One vector is turned by the same rotation once a tick. Each row is the vector after some number of ticks, and that number follows the row.
The counts run from 0 to 778.
[-1.65  0.65  3.24  1.27 -2.41  0.65 -1.65 -2.45  2.38 -0.17  2.61  1.63
  0.66 -0.66  2.94  3.44  3.34  0.93  0.84  1.04 -2.60  0.77 -1.23  0.42
  4.37  0.87  1.62  0.64  1.24  0.06 -1.70 -1.49  1.94 -0.83 -0.70] | 256
[ 0.27  0.16  3.34  3.30 -1.25 -0.17 -0.57 -3.90 -3.64 -0.82 -0.12 -3.47
 -0.70  0.25  0.86 -0.92 -0.05 -0.20  0.61  0.92 -0.64 -2.02  2.33 -1.21
  0.43 -1.58 -1.94  0.69 -4.21  3.74 -0.47 -2.42  1.34 -2.38  1.26] | 558
[-2.24  2.18  3.72  1.04 -0.08  1.24  2.75 -1.30 -3.15 -0.31  2.36 -4.37
  0.74  0.28  1.73 -0.65 -4.39  1.37 -1.50  1.84 -0.17 -1.83  0.14  1.00
 -0.54  2.92 -0.59  0.59 -3.67  0.07  0.41 -0.64 -0.09  2.90  0.56] | 154
[-0.16  3.72  3.69  0.77 -0.37  1.25 -1.41 -3.54 -1.79  2.82  2.71 -0.55
 -0.19  0.96 -1.44  0.42 -3.50 -0.10 -2.74  1.92 -1.70 -1.49 -1.09  2.01
 -0.74  0.77 -0.09  4.64  1.09  0.83 -1.28  1.08  1.21  0.16  0.56] | 333
[ 2.06  0.02  1.48  1.01 -3.11  2.66 -1.01 -4.88  0.62 -2.65  0.86 -4.85
  0.92  0.83  0.16 -0.37 -1.60  0.86  3.77 -2.44  1.39 -3.20 -1.27  0.80
  2.13 -2.41 -2.00  1.87  0.78 -0.16  0.89 -0.46  0.75 -0.77 -1.04] | 493
[ 1.59 -0.75  3.35  1.33  1.90 -0.09 -2.83 -4.32  1.46 -0.88  2.52  2.17
  3.04 -0.30 -1.01  2.21  3.25 -1.99  2.29  1.93 -0.37 -0.81 -0.14  1.57
 -0.09  1.30  3.83  0.02 -2.01  1.84 -1.40  0.02  2.06  0.92  0.15] | 322
[-2.90  0.98  3.92 -0.93 -1.59  0.70 -3.39 -3.42 -0.72  2.27  1.57 -1.06
  0.04  1.45  2.36 -3.32  2.42 -2.34 -2.03 -1.99 -1.53 -0.25 -0.04 -0.02
 -0.48  0.56  2.16  1.22  1.02 -0.28 -0.19  2.84  0.17 -4.03  0.33] | 574
[-1.71 -1.01  2.03  0.62 -0.51  1.63 -1.52 -0.23  1.01 -0.36  4.72 -1.78
  1.71 -0.55 -1.66  1.92 -0.20 -5.58 -2.08  2.62 -3.57  0.59 -1.48 -1.17
  1.89 -0.46 -0.34  2.66 -0.48 -1.11 -1.97  0.24 -1.58 -4.64 -1.36] | 699
[-1.85  3.31  1.16  2.78 -2.02 -0.09 -1.88 -4.11 -2.30 -0.09  3.46  0.98
 -2.16 -0.66 -0.78  0.58 -0.01 -1.00 -2.53  3.68 -1.54 -2.78  2.90  0.02
  0.10 -0.58  0.91  1.52 -0.47  2.48 -1.35 -0.47 -1.22 -0.58  2.60] | 562
[ 0.99  0.19  2.20  1.31 -2.95  1.51 -2.93 -4.25 -0.34 -1.64  1.71  1.18
  0.49  0.01 -0.07  4.78 -0.65 -2.54 -0.03  2.08 -1.37 -1.99 -0.42  1.35
 -1.20 -1.04 -0.70 -1.16 -1.20  1.35  2.48 -3.08 -3.24 -0.03  1.58] | 746
[ 0.34  1.84  1.89  1.54 -0.61 -1.58 -1.72 -3.87 -2.72  1.79  0.45 -1.06
 -1.48 -0.35  0.32  0.95 -2.09 -2.50 -0.27  1.49 -2.25  0.35 -0.98 -1.16
 -3.39  0.29  3.19  3.70  0.53  4.36 -2.88  0.17  0.73 -2.24  0.28] | 508
[ 1.12 -0.69  2.51  1.30 -1.25 -3.30 -3.44 -3.34 -1.75 -0.08  1.89 -2.13
 -0.28 -1.74  0.69 -0.35  4.06 -0.05  3.11 -2.37 -1.63 -1.29  0.13  0.53
 -0.17  1.05  2.41  1.68  0.91  0.89 -3.84  0.59  3.16 -1.99  1.98] | 689
[ 1.84  2.43  1.82 -0.31 -5.43 -1.96 -2.15 -4.32  1.19 -2.11  0.96 -0.84
  1.42 -0.94  0.40 -0.07 -1.47 -1.60  0.84  0.02 -0.43  0.82 -0.19 -1.12
 -2.33 -2.11 -1.66  0.96 -1.47  2.99 -0.50  0.62  0.47 -5.07  0.37] | 687
[-0.35  1.71  1.11 -1.45 -0.85 -0.62 -0.85 -4.97  1.29 -1.82  3.37  0.36
  1.21  0.06 -3.37 -0.25 -2.43 -0.09 -0.91  2.57 -2.26 -1.87 -1.33  0.22
  0.15 -0.60  1.74  2.44  2.53  0.77 -4.40  2.51  0.51 -1.11 -1.62] | 139
[-1.63  1.60  4.53  0.17 -1.78  0.20 -3.53 -1.75 -1.86 -0.06  0.91 -3.45
  0.42 -0.43  0.89 -1.43  1.97  0.99  0.76  0.53 -0.46 -3.44 -1.32  0.44
  1.57 -0.33  0.41  1.04 -3.40  0.36  3.99 -1.26 -1.28 -2.58 -0.12] | 70
[-3.69 -2.86  0.96  1.18 -1.20  4.59 -0.18 -2.33  2.28 -1.23  3.73 -2.20
  1.57 -0.15  2.95  2.14  0.43 -3.04  1.47  0.14  1.75  0.01  2.03 -0.27
  3.35 -1.77 -1.05 -2.79 -1.00 -1.55  0.18 -0.77  0.41 -2.53  0.08] | 306
[-3.48  0.08  1.87  0.11 -0.43 -0.03  0.48 -1.95  4.23 -2.14  4.90  0.22
  1.31  0.34  3.28  2.53 -0.94 -2.20 -1.44  0.59 -3.21  1.79 -1.81 -0.59
 -0.76 -1.21  2.08 -1.55  0.20  0.08  1.27 -0.58  0.43 -2.64  0.15] | 77
[-1.62 -1.17  0.09  0.59 -3.02  0.41 -1.64 -4.47  1.67 -3.73  0.47 -3.53
 -0.82  1.50  2.19 -0.63 -3.09 -2.25 -1.29  0.11 -1.43 -0.61 -1.96 -3.44
 -1.10  1.78 -3.45 -1.21 -0.51  1.57 -1.62 -1.11 -4.16  0.28  0.42] | 294
[-0.35 -1.51  1.86  1.14 -0.33  2.14 -1.24 -2.09 -1.39 -0.17  3.16 -2.47
 -1.95 -1.22  2.49  4.53 -4.32 -0.44  1.60  3.43 -0.15 -1.02  1.86  1.41
 -0.30 -1.47  0.07 -0.52 -1.86  2.70  0.56 -2.55  1.13  1.05  2.59] | 58
[-3.12 -0.71  5.15 -1.28 -1.76  0.62 -1.52 -2.12 -0.57  0.08  0.49 -2.05
  0.82  2.22  2.82  1.58 -1.46 -1.28 -1.15 -1.03 -3.17 -1.17 -3.25  0.85
 -2.38  1.09 -0.34  3.34 -0.33 -2.02  1.41  0.02 -3.53 -3.89 -0.56] | 704
[ 1.08  2.15  3.89  0.79 -2.19 -1.93 -0.03 -3.38  4.45  0.70 -0.08  0.19
  1.82 -1.96 -1.99 -1.10 -1.26 -2.14 -3.45 -3.06 -0.07 -2.41 -0.06  3.27
 -1.98 -1.09  0.64  2.68  0.06 -0.52 -0.07 -1.81  0.47 -2.77  0.92] | 591
[ 0.07 -1.03 -0.35  1.06 -3.85  3.67  0.24 -3.47 -0.74  1.30  3.56 -3.14
 -0.68  1.37  1.15 -0.18 -5.27 -2.44  1.67  0.72  2.50  1.70 -2.28 -0.08
  1.24 -0.74  1.14 -0.16  1.84  1.01  0.28  0.12 -2.83 -1.19 -0.30] | 488
[-0.92 -0.93  4.47 -0.97 -0.64 -0.26 -0.56 -3.08  1.70  0.19  4.32 -0.13
  2.10 -2.25 -0.01 -0.43  0.10  0.58  0.10 -2.64 -2.53 -1.03 -0.92  0.71
  1.41  6.45  0.07 -2.32  1.08 -1.50 -0.80  2.18  0.81  0.23 -0.78] | 26
[-3.37  0.97  4.68  0.98 -0.19  1.27 -1.10 -1.57 -1.41  0.40  1.13 -0.70
  0.23 -0.92 -1.28  1.59  1.69 -0.15 -0.42  3.11 -1.77 -1.45  2.10 -2.38
  1.82  1.12  0.22 -1.51 -3.51  2.51 -1.75 -2.15  1.52 -4.99 -1.07] | 190
[-2.44  1.28  4.37  1.47 -0.33  2.66  2.40 -3.13  2.76 -0.40 -0.20 -1.42
  2.46  0.17 -2.02 -0.63 -1.05 -1.12 -2.03  4.81  0.95  0.07 -1.21 -0.72
  0.52  0.83 -2.59  0.60 -3.58  1.82 -1.04 -3.68  1.38 -1.97 -1.40] | 94
[-0.57 -1.09  1.10 -0.42 -5.24 -0.14 -2.86 -1.85  1.39  0.04  0.62 -4.41
 -0.95 -2.05  0.41  0.67 -2.41 -2.70 -1.70 -1.34 -1.80  0.63 -1.46 -0.40
 -2.16  2.82 -2.57 -0.55  1.78  0.45 -1.11 -0.63 -5.17 -2.31  2.42] | 295
[ 0.62  0.76  1.17  1.88 -5.26 -1.19 -1.96 -3.50 -1.69  0.41  1.77 -1.57
 -0.93  0.26 -1.64  2.22 -2.34 -3.28  1.34  0.90 -2.00  0.96 -0.41 -1.49
  0.80  0.02 -0.40 -0.20 -0.89  1.08 -1.20 -0.37  0.48 -5.40 -1.24] | 374
[ 1.72  0.92  0.98  2.17 -4.81  0.48 -1.68 -3.17 -2.59 -0.13  3.26 -1.45
  0.11 -1.77 -2.66  1.24 -0.30  1.16  2.94  1.57 -2.47 -2.19  0.85  0.07
  1.48  3.56 -0.56 -0.32  1.19 -0.50 -3.31 -0.77 -0.07  0.40  0.76] | 743
[-3.40 -0.12  2.36 -1.60 -1.91  2.41 -0.23 -2.29  2.46 -1.05  2.44 -3.23
 -1.75 -1.51 -0.48 -3.32 -0.63 -0.38  0.05  0.40  0.68 -1.32  0.94 -0.92
  0.30  2.66 -1.23 -0.67  4.52 -0.21 -4.35  0.99  0.49 -0.40 -0.31] | 544
[-5.46 -0.11  3.19 -1.70 -0.19 -0.66  0.70 -3.69  3.75 -1.22  0.21 -1.08
  1.86  0.37 -0.98  1.11  1.28 -1.15 -1.80  0.51  1.58 -3.20 -0.34 -0.26
 -1.83  0.39  0.58 -1.51 -1.19 -2.23  0.33 -2.84  0.63 -0.89  2.60] | 595
[-3.05  0.41  2.61 -0.68 -0.03 -0.45 -2.39 -4.49 -0.85 -2.18  1.90  0.87
  1.41  2.38 -1.63  1.73  0.84 -1.09 -0.08  2.28 -1.24 -2.96 -2.29 -3.50
  2.89 -0.34  1.13 -0.03 -2.55 -0.83  0.71 -0.85  2.60 -3.20 -1.72] | 10
[-0.13 -0.44  1.74 -1.73 -1.47 -0.85  0.80 -4.49  1.43 -4.34  1.92 -3.11
  1.02 -0.94 -3.34 -1.68 -2.08  0.51 -0.19 -0.75  0.50 -2.85 -2.69 -0.36
  0.14  0.35 -0.34  1.76  2.67 -2.18 -3.26 -0.02 -1.90  0.09  0.32] | 723
[-2.25  1.78  1.10 -0.14 -3.35 -1.20 -0.03 -3.37 -0.33  0.29  2.92 -2.95
  1.02  0.50 -2.53 -3.42 -1.85 -0.63  0.37 -0.18  2.21 -1.72  0.60  1.68
  0.05  3.03  0.11  0.00 -1.57 -2.09 -1.23  2.24  2.69  2.01  2.69] | 284
[-3.01  0.86  2.21 -1.03  1.80  1.89 -1.34 -4.99  0.32 -1.05  3.80 -0.97
 -0.87  3.42  2.81 -0.71  0.03  0.64 -1.07  3.10 -1.89 -2.51 -0.56 -1.98
  1.89 -1.98  2.04  1.22 -0.26  2.42 -0.50  0.67  1.40 -0.57 -0.62] | 757
[-2.75 -0.80  3.08 -1.60 -2.30  0.09  0.12 -3.15  0.53 -1.73  2.20 -0.09
  0.33 -0.38 -0.12  1.78  0.05 -1.24  0.96 -2.07 -0.42 -3.60  2.46  0.58
 -2.78 -2.60 -0.80 -2.48 -2.04 -0.61 -0.71  0.39 -0.10 -5.78  1.00] | 186
[ 0.59 -0.21  0.53  1.46 -2.27  0.92  1.24 -2.20 -2.84 -0.66  3.79 -3.45
  1.32 -0.98 -0.82 -0.04 -1.54 -2.85  4.83  0.98 -0.67  1.07 -0.38  0.39
 -1.68 -0.23  1.01  1.24  0.65  1.54 -3.39 -0.84 -3.70 -2.58 -1.89] | 0
[-0.07 -3.44  1.25  2.36 -1.69  1.11 -1.85 -1.15 -1.07  0.57  2.03 -3.07
  1.95  0.48  0.78  2.01  0.21 -4.01  2.77 -1.00 -0.14 -2.42  1.62  2.17
  2.27 -1.29 -0.25  2.73 -2.98 -1.35 -0.07 -2.32 -3.76 -1.50  2.15] | 246
[-1.17  1.17  2.18  0.33 -1.45 -1.11 -2.62 -5.05  0.96  0.23  1.07 -0.23
 -0.53  0.12 -0.07 -5.56  0.61 -0.84 -3.34  0.05  0.06 -2.17  1.87 -1.60
 -1.31  3.02 -1.62 -2.26  0.01  3.46 -0.51  0.94 -1.06  1.28  2.14] | 478
[-1.92 -1.04  2.51 -1.84 -0.35  1.29 -2.67  0.20  1.04 -3.29  6.47 -1.33
  2.06 -0.60 -0.66  1.21  1.87 -1.88  0.23  1.20 -2.41 -2.32 -0.90 -0.99
  3.72 -1.64  0.06  2.29 -1.40 -2.71 -0.23  1.18  0.12 -2.13  0.82] | 385
[ 0.96 -1.75  3.39  1.88  2.10  0.76 -0.82 -2.02  1.00  0.28  3.92 -1.31
  3.47 -2.33  0.63 -0.88  4.57 -2.83  2.29 -0.19 -1.70  1.57  0.12  2.21
 -0.41  2.07  3.49  1.31 -0.53  1.03 -3.08  0.57  1.04 -0.82 -0.71] | 635
[ 0.76 -0.98  2.81  0.56 -3.36  1.22 -2.43 -2.50  0.53 -1.08  4.16 -0.85
 -1.27 -3.01  0.59 -0.36 -0.48 -0.55  2.01 -2.75 -0.93 -2.65  3.29  2.13
 -0.07  4.35 -2.32 -1.51  0.79 -1.30 -2.67  1.58 -0.40  1.23  2.04] | 610
[ 1.09  0.08 -1.20  1.27 -1.77  1.57 -2.77 -4.08 -1.02 -2.08  4.63 -1.62
  2.25 -0.04 -2.52 -1.80 -0.45 -4.04  0.52  1.77  1.80 -0.87  1.57 -0.40
  0.73  2.38  0.18 -2.35 -0.53 -0.03 -1.64  1.58 -0.65  2.73  3.32] | 109
[ 0.47 -2.77  1.03  1.52 -1.96  1.19  0.51 -2.16  1.97 -2.87  3.03 -2.03
 -1.71 -0.17  2.34 -0.38 -3.87 -2.79 -0.43  0.51 -1.26 -1.67  3.15  0.49
  1.21 -2.55 -3.75  2.32 -1.80  1.92 -2.35 -0.81 -1.61 -0.22  1.12] | 427
[ 0.88 -0.67  3.31  1.02 -1.14  1.48 -0.67 -5.73 -2.22 -2.40 -0.42 -1.32
  0.95  0.97  0.38 -0.49 -0.06  1.03  6.32 -1.24  0.35 -3.91  0.28  0.78
 -1.27  1.11 -0.17 -0.20 -2.73  2.81 -2.24  0.23  0.22  0.42 -0.85] | 184
